Families of rows that turns and mirrors carry onto each other, the same ones carrying the whole set onto itself: the rest of each named row's family, in list order:
4 families of 8 rows:
Zegaf: -3 5 10 13 7 -11 1 -4 -18 -10 4 1 5 6 -9 -4
Sero: -7 -12 3 8 -6 -1 -1 -2 -14 4 -20 -3 13 -1 -5 2
bulig: 13 2 3 18 -3 8 1 -16 4 -2 -17 1 -5 -4 -2 4
fenad: 5 11 6 13 5 -3 3 -6 -7 -4 16 -2 6 6 -16 -4
dubun: 5 1 15 16 0 4 4 -5 -1 -11 -19 0 2 -2 -5 0
goges: 7 9 -13 -11 8 -5 2 13 -2 9 4 3 -2 -15 -3 -2
mipu: -1 1 9 10 1 0 14 -4 -11 -8 7 1 -13 -1 -12 7
nek: 8 -15 16 6 -11 7 7 -11 -5 2 -8 -1 4 -5 4 3
vek: -11 6 1 11 -1 -1 10 0 -18 -6 -2 -3 -5 12 -13 1
Fipo: -4 -7 -7 1 -1 2 -14 -9 9 9 -2 6 1 6 22 -3
Mebe: -2 -6 14 7 -7 3 4 0 -13 1 7 -8 17 9 -9 -1
lel: -2 -12 3 -3 -9 -10 3 -8 -18 0 4 0 1 -9 -13 5
vot: -2 8 -14 -19 -9 -1 2 1 16 6 4 1 7 4 0 -1
Sog: 3 4 -4 21 1 -1 0 -11 -4 4 -27 -1 3 4 -2 -3
Mazi: 15 4 -12 -4 3 8 -1 -1 -2 8 2 1 -4 -2 22 -3
vunof: 1 -6 -19 -1 8 2 -10 -4 7 9 4 14 10 3 15 -1
vipo: -2 5 -10 -13 1 -1 0 11 18 7 5 7 13 -2 -8 2
fef: 3 6 -19 3 6 11 -14 15 -4 5 -8 2 9 -5 5 5
mene: -9 10 -2 -13 -13 -3 -7 7 12 1 9 -6 5 6 -7 -2
deze: -5 -3 -2 16 -2 5 6 -6 -12 -6 -19 2 -11 0 -8 10
kened: 0 1 6 11 -4 -6 4 -11 -8 -7 -25 -1 -3 -1 -2 -2
sagom: 2 -10 -20 1 -8 4 -12 10 10 2 -3 2 7 13 10 5
zit: -6 -7 -7 5 1 8 -24 1 11 5 -5 7 8 -3 8 4
zibeb: 1 10 -7 7 -5 -10 1 -12 -14 -6 10 -1 -5 0 -18 1
sev: 1 -4 -16 -9 -5 -6 -6 18 12 0 8 2 4 0 -8 7
fiti: -7 3 1 -11 -1 -13 0 7 14 9 12 4 3 -3 -6 -5
mufo: 6 -2 -9 -9 -6 -7 3 14 14 5 14 0 3 12 5 -2
Lup: 0 -2 -17 -3 -1 13 -16 -3 10 1 5 7 12 5 10 6
rogup: -2 -1 8 19 2 8 12 -5 -8 -2 -12 0 -7 9 3 2
zem: 7 18 -10 -10 -5 10 1 13 1 3 6 -9 7 7 3 -3
kivi: 8 -14 -13 0 2 -1 -6 10 15 6 1 9 1 0 12 4
Luzus: 3 3 7 9 -4 -4 -1 -11 -17 -17 8 -1 -3 1 -10 4

Which other rows belong to the same family as Sero? goges, nek, Mebe, lel, Mazi, fef, zem
Which other rows belong to the same family as bulig? fenad, Fipo, Sog, mene, zit, zibeb, fiti
Which other rows belong to the same family as rogup? mipu, vek, deze, sagom, sev, mufo, kivi

Families of rows that turns and mirrors carry onto each other, the same ones carrying the whole set onto itself: the rest of each named row's family, in list order:
3 families of 5 rows:
H: -4 10 -6 -10 9 -3 7 3 -13 -17 6 3
G: 2 3 -6 17 24 15 -1 1 -24 -5 3 -5
V: 3 -6 6 20 -4 -12 10 4 -17 -7 -13 -4
B: -11 7 -9 9 16 -3 -10 0 -17 14 3 2
M: -17 -2 24 8 11 -3 1 -16 -13 -6 -8 -3
T: 2 -2 10 21 0 5 5 -6 -31 -7 7 -13
D: -6 -5 8 0 3 3 13 -3 4 -5 -4 6
S: -5 -7 -12 26 2 3 -4 -2 -19 -14 -2 -14
C: -11 -3 -1 15 13 14 -12 -20 -21 -2 5 -6
K: 5 1 13 -3 1 -6 10 -11 -20 -8 -7 10
Z: -20 7 7 1 16 2 4 5 -1 0 5 -4
F: -15 -1 2 1 10 -1 -8 -17 -6 7 -5 9
A: -4 1 -13 13 16 -4 2 9 -14 -19 -12 -5
R: 6 -3 -10 6 -9 1 11 2 -14 -16 2 0
Y: -13 1 5 14 1 -12 -13 -15 -29 1 0 -6

Which other rows belong to the same family as G? H, B, Z, A
Which other rows belong to the same family as Y? V, M, T, K

Families of rows that turns and mirrors carry onto each other, the same ones carrying the whole set onto itself: the rest of each named row's family, in list order:
4 families of 4 rows:
Lokop: 8 -1 -4 -22 19 0 14 11 4
lela: 1 -14 -2 -27 0 -9 14 -7 -2
Zonip: -6 -14 -12 -3 -2 -22 15 1 -8
Gumed: -1 -10 1 -29 -3 -12 14 -5 7
dekin: 10 -4 1 -25 11 -10 8 16 15
rozok: 2 -6 -13 2 -9 -21 9 2 -1
fen: -11 -15 -8 3 -5 -11 15 4 -4
Vuka: 1 -10 -7 -23 -1 3 11 -6 -4
kav: 13 -3 -5 -19 12 4 4 15 5
mede: 0 -8 -10 -3 -6 -24 9 6 -11
zezil: 3 -11 8 6 11 -12 17 17 -1
gasi: 6 -7 6 10 7 -8 18 12 10
salu: 15 -1 4 4 7 -22 11 14 2
kip: 3 -13 -1 -27 -10 -8 4 -2 9
Datud: 10 1 -2 -18 9 1 5 17 13
tabo: 11 -2 7 8 4 -11 12 16 7

Which other rows belong to the same family as gasi? Gumed, kav, mede
Which other rows belong to the same family as lela? Zonip, Datud, tabo
Which other rows belong to the same family as dekin? fen, Vuka, salu

Families of rows that turns and mirrors carry onto each other, the same ones carrying the whole set onto itself: the rest of each named row's family, in list order:
4 families of 8 rows:
tede: 15 15 -3 16 -19 4 1 15 0 -7 1 17 -5 -13 2 -1 -7 15 9
zufel: 13 14 -2 1 -17 -2 5 12 -1 -13 -2 4 -10 -17 12 4 -18 17 8
kaz: 5 -17 -15 2 7 1 0 -14 -10 16 -25 -1 -10 -14 -5 -6 -1 13 -2
nalo: 2 -19 -12 6 6 7 -1 -8 -6 20 -14 -1 -14 -13 -11 -3 8 19 9
mivam: 15 11 3 3 -20 4 0 10 -7 -13 2 14 -9 -13 3 3 -11 14 6
gapo: 2 -22 -20 1 -5 3 1 -5 -13 20 -10 0 -12 -15 -10 -9 10 16 5
sepe: 17 14 5 5 -18 4 0 10 2 -14 -2 6 -7 -11 6 0 -14 11 6
ruli: 10 17 -2 14 -13 6 3 17 1 -5 -8 7 -12 -8 10 8 -12 13 14
viv: 11 22 -4 15 -10 0 3 14 0 -4 -14 7 -13 -7 12 4 -18 10 8
Vemu: 3 -13 -16 10 6 2 0 -10 -7 22 -22 0 -14 -13 -9 -8 4 17 4
Raz: 2 -8 -20 11 6 -1 7 -12 -7 23 -24 -4 -14 -12 -8 -5 5 11 3
buk: 12 15 -3 10 -20 0 5 17 2 -8 0 7 -8 -15 8 5 -12 18 13
kis: 11 12 2 7 -12 4 3 17 -2 -10 -7 4 -11 -12 8 11 -15 9 14
zini: 17 20 1 10 -15 -1 -1 7 2 -12 -10 9 -6 -10 11 -4 -15 7 1
tumob: 13 -17 -18 0 1 2 -3 -15 -9 14 -15 1 -8 -12 -13 -8 2 10 -5
mos: 16 20 -2 18 -17 1 -1 11 6 -5 -7 12 -6 -7 7 -5 -13 14 6
kefo: 1 -16 -15 10 1 2 4 -5 -7 22 -17 -6 -14 -14 -12 -2 9 15 11
menak: 18 18 0 3 -12 1 2 6 -3 -13 -5 14 -7 -12 9 -3 -19 11 -3
val: 15 16 3 13 -16 4 0 16 4 -9 0 11 -9 -10 3 0 -8 14 12
Tak: 11 -13 -20 6 0 2 -1 -14 -5 18 -15 4 -9 -9 -14 -13 6 15 -4
fif: 3 -15 -13 -1 4 -3 5 -14 -11 12 -22 -7 -16 -13 -8 -4 -3 8 2
Bip: 10 -16 -19 5 -2 5 -1 -10 -4 19 -10 2 -8 -11 -16 -7 10 14 2
kupel: 1 -21 -11 -1 0 0 3 -9 -11 14 -15 -8 -16 -15 -13 1 1 13 9
matum: 17 23 -5 15 -14 2 4 11 0 -5 -6 18 -6 -12 7 -7 -11 12 -1
rozov: 9 -21 -15 -1 -2 5 -2 -12 -7 13 -10 2 -10 -14 -16 -6 8 12 2
lub: 4 -21 -9 -3 5 6 0 -9 -9 13 -19 -5 -13 -16 -10 -2 4 13 5
Situd: 3 -22 -17 -5 -2 1 2 -11 -13 12 -12 -2 -13 -16 -6 -9 5 13 -1
nadi: 2 -16 -21 -1 1 -1 4 -13 -12 16 -17 0 -15 -13 -4 -13 3 12 -6
buv: 2 -15 -23 6 -2 2 5 -8 -9 22 -14 2 -13 -13 -6 -13 10 14 -1
Zepit: 12 16 -1 8 -10 1 1 12 -2 -11 -14 5 -10 -10 12 6 -22 8 8
zape: 13 22 -7 8 -13 -4 7 9 2 -8 -6 6 -10 -14 12 1 -20 15 3
Lape: 12 23 -11 13 -16 -2 9 14 4 -4 -5 8 -8 -15 10 0 -13 17 7

Which other rows belong to the same family as gapo? zufel, buk, Situd, nadi, buv, zape, Lape
Which other rows belong to the same family as Zepit? ruli, viv, kis, tumob, Tak, Bip, rozov
Which other rows belong to the same family as nalo? kaz, sepe, Vemu, zini, mos, val, lub

Families of rows that turns and mirrors carry onto each other, the same ones carrying the whole set onto itself: the rest of each named row's family, in list order:
4 families of 8 rows:
pomu: -12 -4 -8 4 -6 16 -3 7 -6 7 8 -9 -14 0 1
bav: 0 -20 7 -7 -5 18 -17 2 -6 13 5 -5 6 1 15
rokom: -3 -17 15 -6 -4 12 -12 4 -9 6 5 -10 8 -1 18
zere: 6 -15 3 -1 -10 -11 -10 -9 6 8 -5 5 22 -6 7
budu: 7 6 3 -1 -7 7 -8 9 3 -4 16 8 9 -5 3
sida: 12 -13 6 -2 -4 -8 -2 -8 2 7 -14 13 18 -7 3
bevo: -2 -17 13 -7 4 -4 5 -10 0 -11 -2 9 -3 -9 7
kigel: -7 -5 -7 1 -10 6 -11 14 3 20 2 -9 13 11 -8
dato: 0 0 -7 -1 -12 5 -13 11 9 20 -7 -6 8 11 -6
lura: -2 5 -6 6 -12 0 -13 13 -2 19 -7 3 13 7 -1
tum: 10 1 11 2 -17 4 -5 7 -3 -5 12 6 2 -6 8
mezed: -10 -18 -13 -1 6 4 -1 -7 1 20 -18 -1 1 -1 -4
sul: -9 -5 -5 -5 2 14 3 9 -6 5 5 -1 -18 7 -2
bir: -13 -13 -4 -5 -3 16 5 5 -4 -2 3 -7 -15 8 -4
vavos: 2 -21 5 -5 1 7 7 -13 0 -4 0 1 -11 -14 6
Vub: 4 1 6 -5 -10 3 -7 15 -4 -10 13 10 4 -3 -5
vivu: -9 -25 -5 -5 -1 -4 1 -9 -2 18 -17 -4 -4 5 3
Bidab: -10 -11 -1 -10 -3 16 -5 7 -10 -2 0 -6 -14 7 -9
kan: -11 -20 -2 -1 -3 1 3 -7 2 10 -20 -12 7 12 -1
nulof: 0 -9 10 -4 -4 15 -14 -9 -8 18 -3 -9 8 -2 14
tobu: 0 -7 -13 6 -6 -7 8 9 4 -3 -3 14 -5 -4 -10
pepiz: -10 1 -1 3 2 -6 3 2 12 -4 -8 10 -4 4 -14
Tiba: -3 -19 5 -4 4 -2 6 -10 -7 -7 6 9 -3 -11 12
bugoz: 3 -10 10 -2 -3 -13 -12 0 6 10 -3 8 25 -6 2
Gadod: -14 -23 1 -2 4 0 1 -12 5 18 -14 -8 5 5 3
Mifa: 2 -24 10 -7 -5 9 -10 3 -13 11 6 -12 14 -1 9
Fezo: 1 -13 9 7 -1 -14 -2 -2 10 8 -1 5 24 -4 3
ruvub: -5 -5 -1 3 -15 8 -13 6 7 16 4 -2 15 12 -14
bubil: -5 -19 10 -5 11 -6 6 -3 -6 -9 -6 0 -4 -10 9
Tarep: 2 -3 11 -2 -1 2 -10 11 -2 -4 18 11 3 -9 -6
riviz: -6 -7 -8 -1 -1 -10 6 0 11 3 -6 12 2 3 -20
Gelo: -2 1 -9 1 -3 -16 11 0 7 0 -6 8 -1 -1 -10

Which other rows belong to the same family as mezed? pomu, sida, lura, tum, vavos, nulof, tobu
Which other rows belong to the same family as Bidab? kan, pepiz, Mifa, Fezo, ruvub, bubil, Tarep
Which other rows belong to the same family as vivu? bav, zere, budu, dato, sul, Tiba, Gelo

